0: 15| 2|15| 0| 0| 3|15| 0| 0| 7| 8| 8|12| 6| 4| 9
1:  6| 4| 6|10| 9|11| 4| 7| 9| 6| 8| 7| 9|11| 6| 6
2:  8| 2|13| 0| 2| 2|14| 9| 1| 5| 3| 1| 8|10|12|14
3: 8|6|6|9|8|9|8|8|9|8|8|8|9|8|7|8
4:  7|10| 5| 5| 8| 6| 8| 5| 5| 7| 7| 6| 8| 9| 4| 5
5:  6| 3| 4| 9| 9| 7| 6|10|10| 3| 8| 6| 5| 9| 6|10
6:  5| 7| 7|11|10| 7| 6|12|11| 7| 8|10| 3| 7|13| 9
7:  0| 3| 8| 0| 8| 4| 6| 9| 5| 7| 5| 0| 5|13| 6|10
8:  7| 7| 5| 4| 5| 7| 9| 4| 5| 6| 8| 6| 6| 7|10| 8
9: 8|6|4|9|9|8|7|9|9|8|9|9|9|8|6|8
10:  4| 6| 8| 0| 5| 5| 9| 4| 0| 6| 4| 3| 6|13| 5| 7
11:  6| 3| 6| 9| 8|11| 3| 8|10| 6| 9| 7| 9|11| 6| 7
12:  2| 8| 6| 2| 5| 6| 8| 9| 9| 7| 8| 3| 4| 8|14|11
13:  6| 3| 6| 9| 9|13| 1| 7|13| 8| 8| 7| 9|11| 4| 7
14:  6| 9| 3|13|12| 7| 6| 8|14| 9| 8| 8| 5| 3| 9| 4
15:  6| 9| 8| 4| 4| 5| 7| 9| 6| 8| 7| 4| 7| 8|10|11
16:  4| 4| 6| 9| 5|10| 6|12| 8| 4|10| 8| 3| 9|13|11
17:  3| 8| 5|15|14|12| 1|11|12| 8| 8|11| 7|12| 1| 6
18: 15|11| 4| 7| 6| 6|11| 4| 7| 7| 9| 7| 8| 4| 6| 8
19:  0|11| 6| 8| 9| 2| 6|15|14| 7|11| 4| 3| 9|12| 4
20: 10|12| 9| 5| 7| 9| 8| 6| 5| 9| 4| 6| 8| 7| 5| 9
21: 12| 2|15| 2| 4| 4|14| 2| 6| 5| 5| 9|13| 6|12| 7
22: 10| 6| 8| 8| 7| 9| 6| 7| 6|10| 9|11| 8| 7| 9| 9
23: 12| 6| 7| 6| 5| 7| 8| 6| 4| 7|10| 9| 7| 6| 9|10
24:  8| 9| 3| 5| 6| 6|11| 6| 8| 5| 7| 5| 5| 7|10| 9
25:  6| 5| 7|11|12| 9| 3| 6| 9|11| 4| 9| 7| 9| 0| 4
26:  7| 7|15|15| 4|15| 6| 1| 7| 1| 1|15| 8|10|13| 7
27:  4| 8| 6| 9|12| 8| 4| 9|10|13| 8| 4| 9| 6| 2| 7
28:  5| 8| 2|10| 7| 9| 9|11|15| 5| 9| 7| 2| 5|15|10
29:  6| 5| 4| 6| 6| 9| 7| 8| 9| 5| 9| 7| 8| 8|10| 5
30:  3| 8| 6|14|11|10| 4|15|13| 8|11|10| 4| 5|14|10
31:  9| 7| 0|10| 9| 7| 6| 8|11| 6| 9| 7| 7| 4| 5| 7
32:  4| 6| 8|15| 7|14| 0| 6| 8| 6| 7|14| 9|14| 4| 6
33:  6| 6| 4| 7| 6| 8| 7| 8| 8| 5| 9| 8| 6| 9|10| 6
34: 11| 7|11| 0| 1| 2|12| 7| 0| 6| 6| 3| 5| 5|10|12
35:  5| 5|11| 6| 7| 7| 8| 8| 6| 7| 5| 7| 5|10|11| 9
36:  7|10| 4| 6| 8| 6| 8| 5| 4| 7| 8| 6| 8|10| 3| 6
37:  8| 9| 5| 8|11| 6| 7| 8| 7| 9| 7| 9| 9| 7| 3| 3
38: 11| 6| 9| 2| 0| 5|12| 2|11| 5|11| 7| 4| 3|15| 9
39: 12| 9| 6| 2| 4| 4|14| 6| 5| 6| 8| 5| 5| 5|12|11
40:  5| 7| 8| 0| 4| 4| 9| 4| 0| 6| 4| 3| 7|11| 6| 7
41: 11| 5| 7| 5| 2| 9| 7| 8| 8| 5|13| 9|10| 4|13|11
42:  5| 7| 8| 0| 4| 4| 9| 5| 1| 6| 5| 2| 7|12| 7| 7
43:  3|11| 4| 3|11| 2| 8|10| 7|14|10| 0|10| 7| 1| 8
44:  4|12| 7|15|15| 7| 7|10|15| 9| 7|11| 2| 5| 9| 3
45:  7|13| 5| 8| 8|11| 7| 6|10|10| 9| 8| 6| 6|10| 8
46:  6| 3| 4|10| 9| 8| 5|10|12| 4| 7| 5| 7| 8| 6| 9
47:  9| 0|12| 5| 1| 9| 6| 9| 5| 7|11|10| 9| 9| 7|11
48: 10| 7| 1| 8| 8| 7| 7| 7|11| 5|10| 6| 6| 5| 6| 7
49:  7|15| 3| 3|10| 3|11| 9|11|13|11| 1| 8| 2| 7| 6
50:  6| 8| 6|13|12|12| 3|10|11|11| 9|11| 7| 6| 7| 8
51:  4|11| 6|11|10|10| 5|14|12| 7|10|10| 5| 7|10| 7
52: 12|10| 8| 6| 5| 7|11| 6| 7|12| 7| 9| 6| 2|14|10
53:  7|11| 4| 7|10| 7| 9| 4| 6| 9| 7| 6| 9| 9| 2| 2
54:  6| 9| 3| 6|11| 7| 8| 7| 8|11| 8| 3|11| 6| 5| 9
55:  7|15| 2| 4|10| 3|10| 9|11|13|12| 1| 9| 2| 5| 5
56: 10| 5|14|11|11| 6|11| 5| 8| 8| 4| 8|13|11| 3| 3
57: 12|12| 7| 8| 8| 4| 9| 6| 6| 9| 8|10| 6| 4| 7| 5
58: 12|11| 8| 6| 6| 7|11| 5| 7|11| 7| 9| 4| 3|14|12

 5| 6| 9| 7| 8| 5| 8|11| 7| 3| 5| 4| 4| 9|11| 9 : 35 15 5
14| 2|14| 3| 4| 3|14| 2| 5| 5| 5| 8|13| 5|12| 7 : 21 0 23
10|12| 8| 6| 6| 8| 8| 7| 6|10| 7| 6| 9| 7| 5|11 : 20 15 4
 7| 3|10| 4| 5| 4|11| 8| 4| 7| 6| 5| 8|10|10| 8 : 35 15 42
 6| 5| 7|11|13| 9| 3| 6| 9|12| 4| 9| 8| 8| 1| 4 : 25 27 37
 0|11| 4| 7|11| 8| 5|10|13|10|10| 3| 8| 9| 6| 5 : 27 54 19
12| 3| 8| 4| 0| 7| 9| 5| 4| 7|11| 8|10| 6| 6| 7 : 23 47 41
 0| 9| 0| 3| 9| 0| 2|14|15| 9|15| 0| 0| 0|14| 3 : 19 49 12
11| 4|10| 5| 2| 6| 9|10| 7| 6| 9| 8| 8| 5|14|11 : 41 23 15
 3| 7| 5|14|14|12| 1|11|12| 8| 9|11| 8|13| 2| 6 : 17 50 13
12| 7| 7| 5| 4| 6| 8| 6| 5| 8| 9| 9| 8| 5|10|10 : 23 22 8
15| 3|13| 0| 0| 3|15| 1| 0| 8| 8| 8|12| 6| 3| 9 : 0 21 34
13| 2|14| 2| 4| 4|14| 1| 6| 6| 5| 8|13| 6|12| 6 : 21 0 38
12|13| 3|10|10| 7|10| 7| 9|10|10|11| 7| 3| 8| 6 : 57 18 45
 0|11| 9| 4| 4| 0| 7|15|10| 6| 9| 1| 3| 9| 9| 6 : 19 12 15
 5| 6| 5| 9|11| 9| 3| 9| 8|12| 8| 5| 8| 6| 5| 9 : 27 54 9
10| 5|13|12|12| 5|10| 7| 6| 8| 4|10|14|10| 2| 1 : 56 37 25
 7|14|15|15| 4| 9| 9| 8| 8| 0| 5| 8| 6| 7|12| 6 : 26 35 6
 2| 8| 5| 4| 6| 6| 7|10| 8| 8| 9| 3| 5| 7|13| 9 : 12 15 33
 7| 7| 5| 3| 5| 7|11| 5| 5| 6| 8| 6| 5| 9|12| 8 : 8 24 33
 4| 4| 8| 8| 4|10| 5|12| 9| 6|10| 9| 5| 9|13|11 : 16 6 33
 5|12| 7|15|15| 7| 7| 9|15| 9| 7|10| 2| 5| 9| 3 : 44 14 51
 3| 6| 3|15|15|15| 0|12|15|10|11|14|11|11| 1| 5 : 17 50 13
 8| 1|15| 1| 2| 7| 8| 7| 1| 6| 5| 7| 9|11| 5|10 : 47 40 10
10| 4| 9| 4| 2| 6| 9|10| 8| 5| 9| 8| 7| 4|15|11 : 41 23 38
 8| 2|13| 0| 1| 2|13| 9| 2| 5| 3| 1| 7|11|12|14 : 2 34 42
 8| 0|12| 5| 1| 9| 5| 8| 5| 7|10|10|10| 9| 6|11 : 47 22 23
